Turns, then the turns between two rows, first turn first; the first pair answered:
turn tege:
[ -1   0 -12 -12  -8   3  22   1   1   0   1  -3  -2   7   7  -4  -1   4
 -13   1]  ->  [  1  -3  -7 -12 -11   3  19  -2   0  -4  -3  -5   3   6   6   3   1   2
 -10   0]
[  3  -2   6   3 -18  -4   3  13  11  -1 -20 -26  24 -10  10  14   7  13
  12  -7]  ->  [  9   8   4   1 -13  -4 -10  35  16  -5 -13 -18  14 -16   6   4  -3  14
   4   7]
[-27  15 -13  15 -20   8  -2   5   2 -13 -11  14  22 -11  -5 -10  -2  12
  -4   4]  ->  [-28  15 -14  14 -14   7  -1   9   4 -11  -5  14  18 -10  -4 -21  -3  11
  -5   6]
[ -7 -13   5  -6  -3  -6  13   1 -11   8 -12 -12   3  -6   6 -23  15   2
  -1  -2]  ->  [ -6 -18   8  -7 -10  -2   9  -1 -10  -1 -18 -12   7 -10   5 -10  14   2
   2  -5]
turn Zilom:
[-19 -25   6 -16   5   3  15 -18  -6   9 -21  -7  -6 -13  -1  -5   9 -19
  30 -21]  ->  [-18 -23   3 -17   8   0  18 -15  -6  11 -20  -7  -7 -13  -3  -7  12 -20
  30 -21]
[  2  -7   5 -12 -17   4  -2  -8   2  -6 -12  -7  13  -2  -5  13   4  -1
   9  -4]  ->  [  6  -4  -7 -19 -10   5   5 -11  -1  -3 -14   0   9  -2  -5   4   6  -7
   7   6]
[ 15   8 -13  -5   4   6  -8  13   5  -5   4  17 -12  -9  -6  -8 -15  -2
  -3  21]  ->  [ 10  11  -9   3   6   0 -11  21   7  -2   5  10 -15 -10  -4 -16 -16   0
  -1  16]
turn ribo:
[ -6 -12  22  -5 -20  -4 -13  17   5  -4  -5 -11  -5 -16   3  -4   8   3
   6 -19]  ->  [ -3 -17  16 -10 -21  -1  -2  -1   1  -4 -14 -12   3 -13   3   7  16  -1
  12 -18]
[ -9  -6   5  24  17 -12   1 -19   8  26  21 -11  -6  17  12  -9   7  -4
   5 -28]  ->  [-12  -6  10  29   9 -14  -6  -7  10  23  20 -15  -7  11  14  -9   2   1
   7 -30]
[-3 14 -5 17  8  8  5  5 -6 -6  2 -2 -1  9 -5 -6  4 -2  2  3]  ->  [-5 15 -3 15  5 10  5  9 -1 -5  0 -3 -1  7 -4 -4  5 -2  1  1]
[  6  23 -32   3 -12  16  33 -26 -10  23  10  -3  16  30 -18  -5  -4   8
 -20   4]  ->  [  7  29 -30  12  -2   9  20 -11  -6  31  25   2   2  29 -18 -21 -10   9
 -24   7]
turn tet:
[  9  28  -3   7  12  -3 -22   8   9  30  14   2 -20  17  22 -20   9  -6
  -4   1]  ->  [ 10  25  -2   6   9  -3 -28  18  13  30   9   2 -22  12  22 -20   9  -5
  -5   7]
[ -7  14  13   0  -9   2  26  27  -2 -14 -39 -16  13 -23  -1  -6  30   0
  -3 -16]  ->  [ -4  16  -6  -2   4   3  47   2 -10  -7 -33 -11  19  -9  -3  -3  34   2
  -8 -11]
[ -6  -5  -1 -13   8 -22  -9   9   7   6  14   3  -5  -9   8  -1  -3  -9
  -2  -4]  ->  [ -3  -3  -3 -18   5 -17  -9  17   9   1   8   6  -5 -13   7  -7  -5  -7
  -5   4]
turn kipe:
[  1   8 -10   9  11   3  38 -22  -6 -17   5   1  21   1   4  34  -2   1
 -19   0]  ->  [  6  15 -10  11   8   9  32  -3  -3 -21   3  -2  22  -1   0  31  -8   8
 -27  10]
[ 20  21   3  -4 -14  12 -26  27   9 -27  -5  11   2 -14 -12  25 -19  18
 -16  31]  ->  [ 12  -6   5 -27 -30  13   3  21   4 -13 -47  -3  14 -22  -6   6  20   1
   7  18]
[-18 -10   5  15  14 -17  20 -24 -15  29  22  -9  -7  18  11 -12  14  -8
   9 -25]  ->  [ -8  16   4  31  23 -14  -2   1  -9  10  45  -2 -17  19   6  -4 -14   6
 -13  -5]
[  5   9 -25  11  22   5  17 -32  -1  -1  16 -20  33  28   0  36 -15   1
 -11  16]  ->  [ 12  27 -24  12  16  13  12   3   6 -11   5 -20  34  17  -2  24 -17  14
 -20  34]
Then:
(2 to 4 turns a pair)
[-16  -4  -8  16  25  -4  24 -21 -11  28  15 -11  -1   9   7  -6   1  -9
  -7 -13]  ->  [ -8  20 -14  24  25   3  21  13  -8  17  12 -10   0   3   1 -17  -6   7
 -23  12] => kipe, kipe, tet
[-23 -12  11  11   0 -13  -5 -22  -1  13 -10  -7  11  12  11  -2   6  -4
  12 -33]  ->  [ -8   4   5   7 -13   9   0  -4   1 -14 -31  -8  29   7  -1  26   0  12
  -6  -4] => kipe, kipe, ribo, ribo
[-30  -7  18  38  -2 -12 -18 -14   5   4  15  -7 -24   3  12   5 -11  -5
  19 -23]  ->  [-24   5  22  35 -22   0 -20  31  10 -15 -13 -14 -11 -16   7  -4  -6   8
  12  -2] => ribo, kipe, kipe
[-11  -5  24   9 -20   6  -9  -5   1  -7  -8 -19  10   0   2  22  -2   4
   7 -13]  ->  [  2   9   7   5 -11  10 -15  -2   2 -16  10  -1   5   3  -4  29 -16   8
  -9  10] => ribo, kipe, tege, ribo
[ 21   5   2   5   4   9  14  23  11  -9 -27  21   6 -13 -16 -17  15 -10
   2  20]  ->  [ 20  11  -5  15  27  -1  -1   1  12  -2  13  34 -13   3 -15 -12  -4 -15
  -5  13] => kipe, ribo, kipe, kipe
[ -8  10  10  15   5   6  22  28   8   8 -32 -27  27  -1   2 -40  18   6
   6 -10]  ->  [-11  14   5  37  31  -5   3 -26   3  15  27 -10   7  29   3  -2 -16   3
  -1 -31] => kipe, kipe
[-12 -17  23 -22 -31   2 -30   9   1  -6  -4  12 -11 -31   0  22   9 -15
  19 -18]  ->  [ -5 -14  11 -19 -19   4 -31 -22  -5  -7  16  22 -12 -16  -1  43  -3 -12
  11 -16] => ribo, kipe
[  1  12  10  13   1   0 -17  12   1 -16   3  -1   9   5  -3  15 -19  32
  -7  -1]  ->  [  0   1   9   0 -11   6  -3  10   0 -15 -26  -9  21   0  -1  16  -1  25
   2  -2] => ribo, kipe
